In the data rows, 128 means zero.
Every row has a hidden score. How much higher is the second row's score than the first row's in each pair? 20 means about the same, 40 much higher and 0 much lower. The score is a weighted sum of the row's numbers plus the product of two more (or one squared), each taken from its middle value.
[105, 125, 132, 143, 138, 133, 105, 151, 146, 128, 126, 129, 130, 115]
[101, 101, 145, 67, 103, 157, 198, 109, 123, 160, 133, 130, 95, 143] 12
[130, 121, 104, 145, 141, 152, 102, 152, 105, 124, 108, 94, 128, 103]
[147, 141, 145, 124, 107, 75, 139, 69, 149, 117, 188, 174, 178, 196] 23
[203, 176, 35, 232, 99, 59, 49, 119, 91, 52, 122, 143, 154, 122]
[101, 134, 145, 133, 159, 137, 102, 138, 143, 126, 125, 138, 131, 117] 22
[133, 112, 124, 155, 159, 157, 106, 169, 109, 87, 64, 113, 90, 71]
[88, 130, 159, 71, 110, 143, 171, 91, 164, 191, 193, 171, 154, 181] 18
[166, 123, 83, 169, 132, 141, 118, 173, 78, 101, 88, 96, 98, 75]
[111, 130, 141, 158, 148, 132, 84, 156, 128, 124, 119, 137, 138, 105] 24
[130, 136, 140, 162, 138, 126, 67, 140, 98, 105, 130, 103, 170, 129]
[119, 130, 104, 145, 125, 140, 111, 130, 123, 121, 122, 115, 144, 113] 23
[123, 120, 57, 153, 121, 149, 141, 145, 105, 130, 134, 119, 129, 118]
[56, 98, 195, 39, 140, 167, 208, 95, 165, 203, 179, 162, 121, 165] 17
[140, 113, 111, 127, 130, 146, 136, 145, 105, 131, 86, 94, 83, 101]
[104, 138, 118, 143, 142, 117, 105, 128, 148, 140, 142, 149, 168, 143] 28
[189, 135, 128, 141, 110, 107, 123, 117, 106, 80, 90, 98, 105, 127]
[137, 127, 116, 101, 120, 121, 167, 91, 139, 143, 164, 122, 130, 165] 17
[125, 144, 175, 97, 117, 94, 150, 73, 169, 146, 195, 184, 183, 189]
[152, 143, 143, 174, 147, 111, 76, 121, 102, 78, 112, 126, 188, 138] 16
[111, 128, 69, 153, 118, 142, 120, 158, 107, 125, 127, 102, 125, 118]
[121, 137, 141, 96, 121, 124, 159, 105, 137, 144, 135, 137, 125, 132] 17
[146, 139, 120, 109, 107, 107, 135, 92, 117, 133, 127, 129, 114, 132]
[124, 150, 138, 155, 130, 105, 76, 149, 129, 91, 127, 142, 172, 144] 33
[56, 93, 163, 103, 168, 180, 136, 182, 138, 152, 130, 127, 107, 86]
[100, 110, 107, 146, 139, 155, 130, 157, 132, 141, 112, 120, 92, 100] 18
[151, 130, 141, 140, 115, 104, 119, 112, 145, 104, 140, 134, 130, 119]
[148, 131, 148, 94, 114, 131, 167, 120, 133, 133, 147, 122, 131, 133] 21
[137, 145, 143, 100, 110, 105, 146, 96, 150, 137, 172, 155, 160, 180]
[113, 101, 76, 148, 146, 147, 119, 172, 117, 118, 89, 116, 102, 75] 17
[176, 109, 104, 118, 113, 127, 137, 147, 100, 101, 65, 107, 53, 82]
[130, 128, 145, 115, 107, 113, 146, 114, 117, 102, 118, 120, 102, 134] 9
[78, 100, 154, 117, 164, 172, 122, 175, 133, 140, 91, 96, 97, 85]
[149, 132, 119, 155, 129, 106, 113, 138, 118, 84, 91, 116, 114, 112] 19
[150, 134, 134, 194, 131, 95, 55, 139, 130, 72, 105, 134, 157, 116]
[155, 123, 140, 125, 104, 118, 143, 98, 134, 123, 124, 136, 108, 147] 16
[118, 130, 172, 75, 121, 147, 174, 106, 137, 162, 144, 139, 131, 138]
[112, 127, 141, 146, 164, 128, 105, 157, 115, 118, 116, 118, 133, 106] 9
[167, 133, 126, 126, 108, 113, 126, 97, 110, 95, 109, 125, 96, 119]
[135, 106, 155, 102, 130, 149, 155, 142, 126, 142, 114, 110, 110, 113] 24
[117, 147, 134, 102, 122, 107, 156, 91, 161, 143, 174, 167, 166, 189]
[138, 153, 152, 117, 94, 106, 143, 89, 146, 127, 158, 171, 160, 171] 25
[151, 109, 154, 96, 133, 138, 167, 138, 116, 128, 100, 112, 90, 129]
[85, 112, 134, 133, 179, 139, 127, 178, 154, 143, 103, 135, 103, 87] 24
[126, 129, 144, 140, 157, 162, 113, 170, 113, 133, 120, 99, 151, 123]
[119, 131, 148, 96, 126, 127, 171, 108, 143, 138, 145, 129, 133, 151] 14
[87, 113, 102, 142, 139, 147, 126, 172, 132, 146, 105, 121, 106, 91]
[122, 119, 45, 169, 114, 142, 140, 156, 99, 129, 103, 99, 101, 89] 12
[113, 136, 73, 165, 136, 112, 103, 122, 131, 133, 122, 132, 121, 107]
[134, 132, 151, 101, 116, 100, 147, 96, 130, 133, 162, 166, 144, 170] 25
[146, 134, 152, 102, 110, 126, 146, 106, 123, 121, 131, 147, 143, 142]
[159, 154, 125, 123, 133, 96, 125, 90, 126, 110, 150, 154, 147, 157] 15
[109, 137, 162, 147, 150, 124, 83, 140, 116, 132, 158, 133, 198, 180]
[99, 113, 152, 92, 137, 127, 170, 111, 152, 164, 160, 158, 142, 144] 7
[126, 139, 108, 167, 130, 103, 117, 119, 133, 114, 145, 158, 155, 125]
[136, 87, 168, 85, 133, 171, 158, 146, 127, 166, 95, 104, 54, 100] 21
[130, 128, 137, 105, 115, 133, 154, 98, 122, 139, 142, 127, 126, 135]
[170, 139, 130, 144, 116, 101, 135, 100, 122, 105, 126, 121, 123, 148] 18
[100, 116, 100, 145, 157, 110, 120, 156, 153, 125, 120, 140, 106, 101]
[148, 138, 129, 152, 140, 144, 83, 162, 105, 113, 100, 97, 149, 122] 22
[147, 134, 133, 114, 106, 123, 178, 95, 128, 121, 138, 132, 121, 145]
[108, 127, 112, 139, 135, 130, 114, 148, 129, 131, 126, 125, 121, 111] 26
[173, 141, 161, 120, 105, 95, 129, 89, 136, 102, 134, 155, 146, 155]
[146, 120, 135, 105, 111, 114, 150, 112, 142, 130, 131, 118, 118, 129] 14
[127, 104, 111, 140, 136, 175, 112, 148, 89, 130, 92, 72, 88, 100]
[89, 101, 103, 127, 132, 188, 140, 163, 117, 186, 128, 115, 106, 102] 31
[96, 139, 139, 131, 121, 130, 119, 146, 141, 154, 155, 133, 151, 140]
[83, 115, 147, 131, 178, 164, 119, 167, 130, 132, 107, 132, 115, 97] 19
[128, 153, 142, 118, 111, 82, 139, 76, 173, 156, 196, 165, 180, 188]
[174, 152, 109, 122, 98, 110, 133, 122, 101, 113, 123, 129, 102, 141] 31
[139, 150, 151, 109, 106, 103, 161, 85, 155, 113, 179, 149, 164, 170]
[184, 154, 151, 139, 104, 74, 121, 88, 142, 84, 141, 166, 161, 160] 29
[104, 129, 148, 100, 87, 107, 151, 89, 150, 162, 159, 154, 146, 177]
[150, 153, 139, 113, 127, 107, 139, 88, 146, 109, 150, 147, 151, 152] 25
[150, 164, 136, 123, 109, 100, 136, 79, 126, 124, 144, 139, 146, 167]
[137, 126, 78, 156, 119, 140, 117, 155, 95, 127, 99, 87, 96, 74] 16
[151, 121, 170, 107, 123, 128, 150, 120, 132, 136, 107, 113, 114, 130]
[128, 135, 153, 113, 126, 145, 125, 110, 127, 125, 137, 145, 140, 159] 23
[133, 114, 150, 96, 120, 138, 162, 131, 126, 116, 108, 113, 99, 117]
[136, 127, 127, 132, 133, 136, 142, 128, 140, 96, 103, 121, 97, 108] 26
[93, 105, 99, 123, 152, 165, 133, 155, 114, 176, 138, 116, 106, 96]
[89, 133, 133, 98, 119, 122, 145, 104, 158, 177, 183, 146, 166, 158] 21
[139, 134, 131, 109, 111, 118, 157, 105, 130, 137, 135, 137, 137, 149]
[144, 108, 129, 94, 114, 157, 166, 127, 110, 128, 105, 101, 89, 108] 16
[144, 118, 155, 99, 122, 144, 168, 135, 122, 134, 102, 92, 98, 126]
[99, 111, 84, 123, 123, 161, 129, 155, 106, 179, 135, 94, 113, 101] 26
[158, 145, 132, 156, 149, 143, 51, 176, 88, 92, 93, 78, 148, 107]
[97, 122, 112, 146, 156, 121, 95, 145, 164, 126, 122, 154, 138, 108] 24
[147, 151, 139, 116, 106, 88, 156, 84, 144, 131, 155, 146, 128, 158]
[146, 161, 130, 126, 106, 86, 124, 85, 152, 107, 162, 146, 166, 159] 24
[93, 118, 157, 122, 157, 179, 116, 162, 124, 142, 128, 95, 145, 125]
[11, 97, 149, 69, 168, 171, 151, 154, 190, 217, 171, 166, 153, 118] 36
[132, 150, 140, 164, 157, 125, 68, 136, 104, 90, 119, 121, 170, 133]
[175, 139, 121, 130, 109, 107, 142, 107, 123, 90, 122, 119, 119, 134] 18
[154, 130, 136, 105, 119, 138, 162, 117, 126, 121, 121, 117, 103, 135]
[109, 145, 112, 145, 132, 125, 99, 122, 129, 154, 154, 131, 185, 144] 24
[125, 132, 133, 166, 141, 126, 75, 166, 130, 84, 106, 123, 141, 117]
[118, 100, 151, 70, 125, 154, 193, 120, 120, 169, 114, 130, 94, 132] 12
[171, 153, 127, 132, 113, 84, 120, 73, 153, 103, 152, 156, 135, 171]
[103, 123, 128, 163, 161, 124, 93, 140, 152, 100, 107, 146, 135, 102] 32
[153, 151, 88, 187, 127, 98, 74, 129, 100, 88, 125, 121, 160, 135]
[167, 137, 140, 153, 126, 117, 115, 126, 109, 81, 103, 106, 122, 105] 17
[141, 144, 143, 115, 92, 90, 137, 95, 130, 123, 151, 153, 146, 150]
[179, 128, 128, 117, 90, 129, 137, 129, 110, 99, 98, 118, 86, 112] 25
[130, 138, 68, 178, 111, 112, 110, 136, 112, 112, 149, 120, 147, 123]
[166, 139, 71, 182, 138, 137, 84, 168, 87, 95, 73, 110, 95, 51] 30
[133, 134, 80, 178, 132, 116, 81, 154, 110, 80, 98, 130, 119, 86]
[137, 131, 123, 108, 115, 95, 143, 93, 153, 138, 167, 152, 150, 152] 18
[142, 129, 151, 102, 121, 135, 162, 123, 117, 145, 124, 124, 106, 128]
[155, 125, 126, 109, 94, 116, 162, 104, 146, 119, 143, 163, 111, 139] 27
[93, 127, 158, 128, 172, 158, 103, 149, 119, 146, 151, 103, 177, 136]
[97, 122, 166, 123, 156, 178, 119, 176, 103, 141, 104, 93, 128, 110] 25
[134, 140, 122, 99, 109, 92, 152, 62, 146, 129, 185, 161, 180, 181]
[160, 124, 65, 199, 130, 87, 66, 141, 142, 51, 80, 140, 125, 93] 31
[109, 125, 169, 69, 126, 130, 156, 86, 140, 173, 165, 145, 138, 163]
[124, 146, 95, 157, 144, 108, 108, 122, 146, 146, 142, 148, 159, 120] 35
[88, 106, 156, 119, 161, 193, 109, 187, 111, 150, 115, 71, 118, 105]
[37, 112, 153, 94, 166, 159, 138, 164, 190, 187, 160, 174, 140, 135] 32
[136, 164, 143, 116, 106, 59, 137, 57, 173, 144, 198, 174, 195, 196]
[150, 142, 58, 190, 111, 112, 87, 159, 91, 94, 112, 105, 127, 88] 23
[138, 112, 93, 149, 136, 169, 98, 169, 75, 103, 83, 86, 100, 88]
[147, 148, 142, 121, 90, 93, 143, 89, 145, 146, 159, 166, 175, 169] 26
[151, 141, 136, 107, 110, 111, 143, 93, 147, 148, 168, 146, 140, 143]
[132, 118, 135, 95, 106, 137, 162, 105, 123, 140, 121, 123, 86, 133] 13
[138, 127, 143, 110, 111, 106, 161, 89, 144, 137, 157, 145, 153, 159]
[127, 118, 117, 159, 157, 145, 92, 151, 130, 97, 103, 120, 115, 103] 24
[145, 99, 119, 156, 151, 180, 91, 207, 87, 79, 33, 58, 52, 37]
[132, 129, 137, 164, 141, 126, 82, 143, 125, 93, 93, 119, 132, 109] 22
[198, 140, 108, 147, 102, 104, 114, 114, 98, 82, 92, 128, 90, 119]
[133, 120, 151, 89, 101, 127, 162, 104, 142, 147, 157, 131, 135, 164] 21
[132, 167, 144, 112, 117, 89, 134, 74, 155, 110, 176, 167, 189, 190]
[164, 124, 111, 147, 109, 100, 114, 122, 119, 76, 71, 105, 93, 98] 14
[100, 106, 98, 130, 138, 159, 133, 169, 115, 139, 100, 97, 107, 78]
[138, 113, 150, 107, 137, 128, 136, 117, 122, 139, 119, 104, 120, 128] 15
[112, 139, 143, 79, 115, 125, 178, 81, 156, 153, 167, 160, 143, 163]
[130, 119, 156, 139, 153, 161, 83, 168, 104, 129, 110, 88, 138, 127] 22
[114, 113, 150, 84, 117, 158, 170, 122, 124, 171, 128, 110, 94, 140]
[217, 151, 65, 225, 111, 77, 40, 151, 83, 19, 73, 89, 130, 89] 26
[193, 166, 91, 185, 102, 75, 99, 83, 113, 71, 125, 152, 154, 153]
[129, 121, 153, 117, 128, 116, 158, 114, 139, 154, 134, 141, 123, 154] 18
[152, 160, 54, 199, 123, 58, 72, 107, 105, 79, 145, 150, 187, 125]
[148, 127, 150, 114, 123, 129, 151, 120, 126, 128, 117, 119, 109, 137] 22
[85, 138, 134, 123, 132, 145, 110, 126, 141, 167, 172, 139, 165, 151]
[163, 172, 148, 145, 108, 60, 107, 62, 160, 91, 178, 175, 182, 192] 19
[215, 148, 106, 184, 93, 97, 111, 120, 95, 62, 90, 110, 125, 95]
[178, 170, 125, 146, 99, 51, 118, 82, 136, 83, 151, 161, 178, 175] 19
[131, 143, 73, 173, 111, 115, 111, 135, 123, 121, 139, 142, 149, 117]
[116, 145, 154, 105, 132, 95, 130, 107, 145, 143, 180, 164, 177, 181] 24
[145, 116, 125, 158, 142, 157, 71, 173, 96, 80, 82, 64, 129, 97]
[123, 113, 88, 167, 155, 135, 105, 195, 121, 72, 47, 98, 70, 47] 22
[46, 98, 142, 97, 175, 131, 107, 128, 172, 168, 159, 177, 160, 124]
[130, 117, 153, 82, 120, 146, 174, 121, 130, 149, 130, 131, 102, 130] 15
[184, 152, 113, 141, 105, 71, 123, 88, 149, 87, 162, 181, 163, 166]
[107, 126, 88, 147, 122, 141, 123, 153, 119, 152, 143, 155, 138, 113] 21
[142, 106, 83, 171, 130, 140, 104, 170, 110, 118, 80, 96, 101, 64]
[131, 110, 139, 101, 112, 135, 158, 118, 108, 146, 123, 115, 95, 134] 19
